rotation steps, each row followed by its count of steps
The counts run from 0 to 157.
[125 113 109 147  50 159 138 124 168 119 135 114 141 133 164 136 121 142
 103  93 114 135 111 148  66 123 152 171 129 119 139 182]
85
[141 137  93 149 171 118 155 109  72 120 133 139 178 127 101 122 138 145
 119 151  96  80 156 144 117 113 107 145 138 139 194 101]
148
[101 128 175 189 118 131 108 114 138 165 107 135 133  91 109 157 137 167
 124 121 125 127  90 147  98 113 127 174 116 144 139  88]
16
[127 109 107 154  94  99 120 108 131  75 179 150 115  91 107 110 140  99
 136 119  74  78 141 117 131 151 116 160 132 139  92 154]
59
[ 98 116 130 162 118 130 143 143  89 145 156  59 142 118 122 172 121 145
 126 111 114 111 156 157 133 125 101 186 130 160 163 158]
156
[114 121 146 168 137 148 125 115 142 121 129 119 132 103 131 123 138 138
 133  84 167 148  86 145 104 130 134 191 150 153 152  68]
109
[119 143 162 147 123 151 129 150 176 112 138 117 139  71 168 122  85 127
 143  84 119 168 106  89 101 170 109 159 151 121 125 112]
106
[ 91  85 135 172 143 154 114 116 130 141 121 120 129  91 159 148  91 152
 151 111 124 160  93 156 102 141 105 186 126 164 150  92]
5
[153 146  87 134 132  95 140 106 134  68 179 114 132 108  80 124 102 114
 118 107 123 117 169  92 166 151 101 150 156 116 146 175]
57
[136 145 128  78 131 132 109  88 106 158 147 161 139 125  97 132 102 121
 169 139  57 126 134 111 116 111 127 183 147 144 150 106]
32
[114 164 199 157 134 135 121 142 169 125 140 141 122  67  81 137 129 130
 104 111 117 128 127 116 117 163 102 131 152 112 112 100]
117
[131 146 108 106 128 144 120 121 133 137 145 107 177 151  81 168 124 168
 166 120 107 137 112 107 123 101 149 181 177 126 164 125]
30
[138 159 115 135 159 116 107 109 118 135 117 192 156 124  78 139 118 181
 154 140  93 100 107 119  95 143 119 124 154 111 158  97]
21
[144 196 153 121 131 125 131 135  86 131 148 108 143  78  47 130  90 128
 123 131  91 123 146 104 126 110 114 152 149 110 137  98]
34
[160 153 133 154  96 129 132  90 148 109 107 159 144  83 168  79 112 130
 101 120 113 124 137 127  70 142 109 141 106  89 156 114]
93
[ 99 100 144 175 121 146 135 122 119 147 114 121 150  92 123 166 188 129
 133 149  54 105 134 122 111 111 137 168 142 119 137 110]
143
[140 170 134 158 142 129 127 133 150  96 126 153 126  47 150 108  97 138
 145  94 111 162 109  92  93 180 111 132 152 101 118 103]
105
[111 151 189 145 141 128 100 119 158 135 148 189 109  58 123 117 118 128
 112 119  85 120 131 105 102 165 100 128 159 133 113  84]
116
[123 150 137 169 127 115 131 143 162 109 148 134 158  85 175 113  68 167
 119  98 101 151 133 130 108 165  85 132 131 102 134 147]
1
[ 83 121 136 133 107 136 155 143 116 131 157  72 148 104 102 173 147 119
 165 110 119  82 146 130 146 167 129 174 155 166 143 146]
51
[127 124 123 136 153 131 137 107  84 129 148 125 184 160 115 126 131 139
 104 154  99  69 160 165 122 103  89 163 151 149 166 121]
147
[129 172 136 169 139 120  93 123 127 143 154 192 113  81 126 122  97 196
 110 119  85 127 132 108  96 148 104 141 140 101 115 127]
11
[121 125 155 149 149 150 132  85 143 144 118 129 105  95 150 132 115 153
 126  78 159 175 114 139 105 126 126 197 133 165 174  73]
110
[109 122 137 126 100 142 127 103 172 164 135  78 161 117 111 173 151 121
 155 112  92 131 143  85 150 118 135 178 157 118 179 136]
40
[153 161  89 128 146 101 148 114 102  89 157 120 113  88  72 155 112 138
 110 110 126 103 188 114 146 176 115 140 145 144 153 155]
56
[120 152 152 131 125 126 113 100 173 161 134 163 170 174 120 131  93 195
 135 101 113 116 124 149 122  95 108 149 151 131 181 146]
19
[132 146 112 139 137 108 145 122 124 118 146 123 166  88 138 148  90 133
 122 140  52 117 170 100 148 145  85 131 133 109 163 158]
150
[135  70  78 140 107 128 146  94 160  99 111 131 167 147 116 144 121 125
 132 114 146 111 106 178  94 124 136 168 120 140 164 178]
75
[ 97 107 140 144 101 117 143 129 133 140 136  90 144  57 144 169 143 102
 170 123  72  93 141 111 153 165 133 168 140 149 135 145]
50
[130  85  78 111 109 137 127 101 138 121 135 165 138 137 144 156 127 140
 141 131 112  97 121 179  83 144 142 171 111 152 165 174]
76
[ 90 121 164 163 145 161 115 129 117 175 146 116 112 106 140 165  79 170
 124  98 119 160 103 161  97 143 105 172 132 171 147 123]
6
[105 124 161 149 153 117 143 120 154 154 104 167 151  99 129 175 177 184
 115  95 120 121 123 164 111 127 139 160 140 170 164  91]
121
[125 101 126 154 148 115 152 132 150  91 127 140 162  81 109 160 160 155
 129 117  95 145  97 140 126  82 156 178 140 122 132  97]
131
[116 126 146 117 165 150 136 120 189 137 136 155 166 133  98 186 113 160
 132 104 126 147 138 118 133 144 124 147 183 138 177 120]
123
[115 168 200 124 112 113 129 148 139 123 155 140 173  88  82 135  83 141
 135 131  83 106 105 129 109 103 110 141 153 109 106 122]
24
[133 144 148 120 191 133 124 130 114 113 147 185 156  79  76 131 124 137
 132 148 100 109 123 137 111 134 112 139 162 147 124  63]
126
[114  98 100 115 145 117 138  78 114 114 164 103 153 131 101 131 120  98
 167 121 139 109 137 151 144 130 104 196 130 175 176 127]
53
[146 127 137 108 163 137 127  75 104 119 147 167 135 100  97 119 115 120
  95 150  63 117 151 129 123  83  88 167 122 140 162  85]
137
[162  90  67 132 142 119 114  70 133 131 116 155 104 115  98 152 118 128
 116 129 128 114 167 131 122 165 102 138 119 142 189 160]
66
[122 155 134 133 144 103 104 109 135 157 135 189 162 160  99 125 119 191
 143 131 104  89 113 139  99 119 128 155 161 128 162 121]
20
